(in the rows, 128 means zero)
Where one turn sends some rows of the set: a few examples, then the rows asked
Z709: [106 115  96  93 118 123 111 149 161 117 130 120 128 109 109 144 113 107
 158 139 126 155 129 130 153 126 169 105 153 154  79 138 142 107]
Z829: [161 113 150 125 137 119 128 135 134 141 102 123 108 112 152 143 125 117
 169  94 121 130 103 115 141 141 156 130 172 146 125 118 139 110]
Z698: [111 105 142 124 152 124 149 155 130 120 131 164 141  90 125 129 128 136
 151 159 131 182 157 140 109 135 159 135 111  91  99 123 112 118]
Z160: [137 126 135 104 143 119 113 148 122  95 110 147 111 108 137 127 150 100
 157 108 103 159 125 104 151 151 172 124 157 131 118 103 133  92]
Z221: [112  81 125 128 148  93 131 158 145 136 114 125 122 129 125 164 125  95
 166 126 133 119 115 140 130 112 123 158 101 116 123 164 163 134]
Z97: [145 112 119  95 146  96  96 133 145 125 112 123 137 113  87 127 124 120
 138  97 111 135 125 113  95 106 121 143 142 102 151 125 150 121]
Z44: [129 124 142 100 179  89 135 152 135 133 102 132 116  92 110 156 171  93
 140 132 126 156 118 144 113 139 150 146 126 138 133 115 134 127]
Z906: [116  87 114 111 139 100 129 158 122 113 151  98 140  89 173 163 139 123
 155 137 108 151 130 122 132 127 169  95 124 113 125 140 127 129]
Z276: [133 112 119 105 123 125 134 176 127 131 114 111 145 107  97  96 109  98
 164 106 134 133 131 168 109 147 149 137 140 122 139 142 158 103]
Z191: [122 125 114 104 137 132 133 131 154 126 125 136 139 110 139 178 122 157
 126 116  79 163 135 123 122 126 182 135 114 114 115 124 170 111]
Z887: [147  99 121  77 112 130 141 117  96 133  97 162 166  76 139 140 116  89
 130 129 142 119 153 125 105 129 150 135 133 125 123 131 140 134]
Z562: [156 119 133 123 138 117 117 155 130 151  87 130 101 113 118 124 149  97
 140 148 148 154 135 134 113 109 165 150 150  90 120 164 151 107]
Z816: [139  90  99 123 113 126 151 165  98 129 112 159 134 124 122 136 119 107
 177 130 107 155 150 137 129 145 147 130 121  84 110 123 166 143]
Z331: [130  64 131 105 160 129 131 138 143 102 123 135 108 121 146 125 111 146
 176 105 136 154 143 117 128 109 159 136 140 123 116 152 125 120]
Z818: [121 117 155 100 110 121 152  94 124 125 135 156 129 113 146 129 109  85
 143 117 125 112 139 125 129 140 153 156 142  91 110 125 150  97]
Z966: [109 123  73 104 130 123 123 170 120 146  96 134 120  89 120 143 114 141
 129 139 135 131 128 120 140  97 151 132 139  92 140 133 146 107]
Z65: [143  89 116 124  93 115  77 156 142 122 103 165 155  87 145 123 114 125
 144 128 132 125 119 126 134  98 128 132 118 142  94 120 143 128]
Z764: [123 123 137 111 131 112 137 134 115 128 100 118 138 113 134 141  82  72
 149 121 115 121 127 104 125 150 172 127 110 109  81  91 138 137]
Z480: [133 146 125 105 139  97 127 162 156 143  83 142 122  91 109 136  89  97
 136 131 129 135 123 129 133 148 119 116 106  86 101 146 143 134]
Z451: [ 93  97 127 118 107 135 133 121 156 122 161 127 138 110 137 136 132 119
 153 120 111 144 134 161 142 108 150 142 134  97  77 121 127 125]
Z970: [133 116 141 120  93 120 125 155 157 122 122 111 174 100 152 127 159 122
 159 138 109 161 142 141 105 111 150 119 123 138 109 152 158 137]
Z185: [129  97 118  82 117  70 108 117 107 113 117 139 130  97 171 140 125  96
 144 155 144 119 118 108 121 128 154 120 145 101 119 119 138 106]
Z649: [123 101 128 114 147 114 104 153 160 114 110 156 103  82 112 120 136 114
 134 127 128 140 173 122 142 106 123 167 117 122 113 114 152 138]
Z895: [131 132 101 121 117 112  98 142 138 150 121 169 153  95 122 115 148 135
 137 160 111 112 116 117 123 116 123 134 123 128 114 102 117 114]
Z935: [129 102 112  96 120 120 126 113 109 131 115 130 157 133 126 123 133  99
 144 121 100 113 133  89 101  90 164 139 109 108 116 104 145 150]
Z107: [129 109 138 123 114 135 162 136  99 151 124 154 155 120 112 168 140 113
 163 133 107 147 102 139 132 124 147 118 104  98 121 142 157 124]
Z727: [145 141 146 100 123  93 134 142 157 128  97 120 110  84 147 106 132 149
 139 114 115 136 104 158 127 118 141 132 128  90 126 118 156 118]
Z467: [100 112 129 106 151 110 132 143 162 130 112 143 170 108 145 143 122 136
 154 117 140 135  98 131 105 115 129 131 122 140 107 138  86 124]
Z947: [135  98 109  88 145 160 120 141 145 130 123 144 154  83 152 136 133 122
 123 107 111 143 145 152 122 134 183 132 121 157 105 134 117 129]
Z943: [155 112 149 121 122 114 119 122 116 141 114 124 116 102 143 111 133  95
 141 159 138 118 128 106 119 100 196 127 124 128  86 116 135 128]

Z44 turns into Z698
Z276 turns into Z970
Z818 turns into Z935
And these:
Z906 turns into Z480
Z816 turns into Z65

Where one turn sends some rows of the set: a few examples, then the rows asked
Z667: [137 133 141 140 148  85 100 126 146 154 115 105 156]
Z660: [139 106 154 153 128  97 128 126 155 113 126 148 123]
Z456: [148 152 136 120  93 102 141 130 116 140 141 125 119]
Z394: [132 105 150  89 164 102 121 136 127 158 112 131 135]
Z778: [149 118 131 144 134 125 109 104 161 128 159 147 123]
Z488: [149 143 138 118  92  98 143 113 110 145 137 127 124]
Z310: [150 145 128 126  99  99 140 104 113 155 148 123 125]
Z789: [149 155 127 129 102 100 138 122 114 151 154 123 120]
Z435: [137 101 146 143 130 107 120 100 165 140 133 148 114]
Z10: [148 115 125 139 165 141 130  92 131 118 113 147 129]
Z96: [149 126 126 118 181 107 110 145 115 150 150 127 153]
Z948: [126 109 121  87 164 102 128 129 123 148  96 134 120]
Z288: [135 156 126 134 109 131 150 116 102 138 128 138 115]
Z568: [145 121 117 169 179 122 132 113 129 126 122 139 120]
Z828: [132 128 116 113 173  93 129 162 115 132 110 128 124]
Z241: [133 157 120 136 113 133 146 112 107 151 135 135 108]
Z379: [131 149 124 141 114 120 151 104 106 156 127 134 109]
Z184: [151 124 142 155 134 116 117 132 154 105 151 149 129]
Z5: [132 150 129 142 109 121 154 109  99 145 122 138 119]
Z202: [137 117 133 123 158 144 129 113 145 123 102 145 101]
Z217: [142 143 141 102 138 120  90 130 155 136 118 115 153]
Z586: [136 123 143 111 172  97 121 169 120 146 125 128 136]
Z248: [146 109 132  94 173 113 109 115 121 165 137 130 150]
Z808: [144 132  96 119 183 109 118 138 107 137 134 129 143]
Z957: [139 113 103  93 173 116 117 106 115 151 121 133 139]
Z610: [133 142 138 120 146 103  91 135 162 162 121 107 133]
Z618: [134 124 126 153 172 126 133 131 146 132 112 138  92]
Z552: [145 135 142 123 142 103  96 120 138 132 113 115 174]

Z948 turns into Z957
Z310 turns into Z789
And these:
Z184 turns into Z660
Z10 turns into Z568
Z379 turns into Z241
Z586 turns into Z394
Z610 turns into Z217

Where one turn sends some rows of the set: a few examples, then the rows asked
Z502: [123 107 150 142 123 125 146 105 103  98 150 104 127 137 145 122 146 198
 118 140]
Z20: [113 126 131 116 167 128 105 143  97 134  91 126 103 148 138 142 137 143
 114 129]
Z732: [102 122 101 145 128 160 140 133 113 119 118 156  91 154 117 113 136 121
 127 145]
Z565: [101 110 107 106 145 115  97 134 110 115 112 146 126 171 170 147 145 139
 113 118]
Z237: [121 117 158 138 120 124 153 100 102 108 143 113 122 144 149 119 144 199
 127 145]
Z305: [135 118 134 137 132 126 139 127  60 126 134 135 138 154 167 118 149 207
 121 147]
Z468: [107  89 136 141  91 120 161 120  90 106 146 134 136 138 147 134 147 190
 133 153]
Z752: [129 131  99 144 107 103 120 133 119  88 124 144 130 163 168 156 141 123
 118 121]
Z659: [109 126 127 115 110 146 152 108  77 111 125 153 131 143 153 108 155 205
 127 158]
Z701: [105 120 118 122 158 151 108 153 120 141 107 125 109 135 133 139 130 150
 112 119]
Z137: [102 113 103  99 133 110 100 140 118 121 106 143 131 142 158 158 154 147
 124 111]
Z955: [146 148  79 155 115 134 134 146  92 112 116 158 117 134 125 132 158 129
 135 124]
Z952: [122 135 146 155 105 157 143 123  78 108 143 120 145 143 154 128 142 202
 117 140]
Z662: [104 115 105 147 128 151 136 145 118 131 121 142  95 132 103 119 149 127
 141 132]
Z635: [118 151  95 148 107 147 127 137  84 101 103 160 117 143 118 128 166 122
 136 135]
Z987: [135 147  88 166 112 145 129 134  87  99 125 156 120 162 131 135 151 119
 128 123]
Z115: [108 110 120 107 111 139 155 106  77 107 126 152 131 135 145 118 156 202
 126 156]
Z313: [131 148 106 160 102 115 115 158 108  87 115 131 137 143 159 152 148 126
 113 127]
Z651: [100 118 129 123 159 151 114 129 114 130 109 128 100 160 131 142 121 136
 112 123]
Z652: [100 128 123 143 136 148 126 137 124 113 109 129  88 138 112 105 147 126
 126 144]
Z689: [139 113 118 130 132 128 143 128  55 120 133 140 140 144 160 124 149 206
 115 148]
Z858: [134 136  94 147 111 104 112 143 128  93 128 132 134 139 158 147 159 136
 123 109]
Z133: [129 128 134 150 118 161 141 126  75 104 145 118 145 136 149 126 142 203
 103 138]
Z994: [ 96 106 116 119 125  93 100 151 108 112 106 138 128 157 166 148 159 132
 126 127]
Z41: [107 100 138 138  88 119 160 126  87 114 139 141 137 145 162 130 143 192
 135 159]

Z635 turns into Z652
Z137 turns into Z858
Z987 turns into Z732
And these:
Z41 turns into Z952
Z502 turns into Z689

